[23, 36, -34, 4, -9, 1, 24, 37, 4, 15, 3, -20, 22, 53, -12, -29]
What is the smallest entry? -34
What is the entry just right of the smallest entry? 4

Questions about the matrix below.
1) What is the entry just right of -564?
2) What is the entry just left of -137?
3) What is the entry just left of -246?
4) What is the first entry in reading order?
5) What is the entry just right of -294?
6) What is the third smallest entry?
7) What is the maximum?
8) What is the entry just right of -139?
array([[-218, -169,  133, -237, -154, -185, -390, -448, -203, -440, -572,
        -316, -607,  -57,  202],
       [-311,  126, -243, -377, -494, -239, -537, -550, -137, -192, -352,
        -495, -597, -182,   -9],
       [-312,  -82, -190, -348, -385, -267, -442, -466, -179, -298, -403,
        -434, -506, -211,  -87],
       [-317,  227, -246, -398, -552, -215, -579, -601,  -86, -152, -327,
        -546, -642, -164,   43],
       [ -91,  103,   50,  -89,  -51, -152, -552, -454, -632, -228, -510,
        -139, -867,   88,  562],
       [-227, -384,   30, -212,  -88, -257, -306, -335, -355, -476, -531,
        -247, -495, -158,   31],
       [-307,  116, -233, -371, -479, -234, -531, -557, -141, -201, -361,
        -501, -606, -183,    9],
       [-384, -378,   30, -450, -396, -260, -261, -480,  268, -571, -518,
        -576, -295, -320, -316],
       [-518, -236, -374, -619, -732, -339, -352, -521,  334, -383, -288,
        -746, -187, -494, -677],
       [-104,   35,  110, -101,  -27, -162, -508, -437, -564, -294, -552,
        -157, -831,   73,  535],
       [-470,  -22,  -81, -597, -717, -227, -425, -668,  584, -419, -411,
        -842, -365, -330, -355]])
1) -294
2) -550
3) 227
4) -218
5) -552
6) -831
7) 584
8) -867

Read these off the matrix that follows.
1) Report the top-right entry.
2) Report the 2nd-last entry, reading row by row.
3) Report the entry directly below the centre entry.
4) Report the last entry, reading row by row.
5) Report the entry directly above the centre entry.
6) Report the entry just right of 87.
7) Report the entry in the top-left corner.
8) Report the entry in the bottom-left corner.
[[49 47 48 52 49 50 45 49 51]
 [55 37 56 39 38 53 28 72 33]
 [35 54 55 45 65 50 62 16 63]
 [54 37 52 32 22 57 21 87 30]
 [42 51 57 49 71 52 60 23 67]
 [50 47 53 57 49 52 51 50 48]
 [33 36 45 48 68 33 16 44 38]
 [57 52 49 52 55 45 42 50 51]
 [55 43 48 39 28 54 30 81 40]]
1) 51
2) 81
3) 49
4) 40
5) 22
6) 30
7) 49
8) 55

x = [ 50 -31  -9 -32  25   2  20 -20  18]
The entry just left of 25 -> -32
Report the entry just right of 20.
A: -20
The entry just left of -20: 20

A =
array([[-25.61, -20.29, -28.32, -10.72,  -5.40],
       [-25.61, -20.29, -28.32, -10.72,  -5.40],
       [-25.61, -29.20, -28.32, -10.72,  -6.40],
       [ -2.63, -15.66, -28.32, -10.72,  -5.40],
       [-25.61, -20.29, -28.32, -10.72,  -2.04],
       [-25.61, -20.29, -28.32, -10.72,  -5.40],
       [-25.61, -20.29, -28.32, -10.72,  -5.40],
       [-28.68, -20.29, -28.91, -10.72,  -5.40],
       [ -6.62, -12.87, -28.32, -10.72,  -5.40],
       [ 24.48, -10.92, -28.32, -10.72,  -5.40],
       [-25.61, -20.29, -28.32, -10.72,   4.78],
       [-25.61, -20.29, -28.32, -10.72,  -5.40],
       [-25.61, -20.29, -28.32, -10.72, -12.20],
       [-12.45, -20.29, -28.32, -10.72,  -5.40]])
Rows and columns are numbered from 0.
Which number is the top-right entry?
A: -5.40
Which number is the entry in row 0 and column 2?
A: -28.32
The entry in the top-left corner: -25.61
Which number is the entry at row 0, column 1?
A: -20.29
Which number is the minimum?
A: -29.20
Which number is the entry directly above the largest entry?
A: -6.62
The entry in the bottom-left corner is -12.45
The entry at row 1, column 0: -25.61
Which number is the entry at row 1, column 1?
A: -20.29
Which number is the entry directly below the largest entry?
A: -25.61
The entry at row 2, column 2 is -28.32
Which number is the entry just left of -10.92?
A: 24.48
The entry just left of the smallest entry is -25.61
Which number is the entry directly below the smallest entry?
A: -15.66

Read these off the row that follows.
1) Report the entry just right of the centre entry.
2) Report the entry just left of -22.
3) Report the entry just left of 11.
[-5, 11, 44, -28, -5, 10, 9, -13, 13, -29, -22]
1) 9
2) -29
3) -5
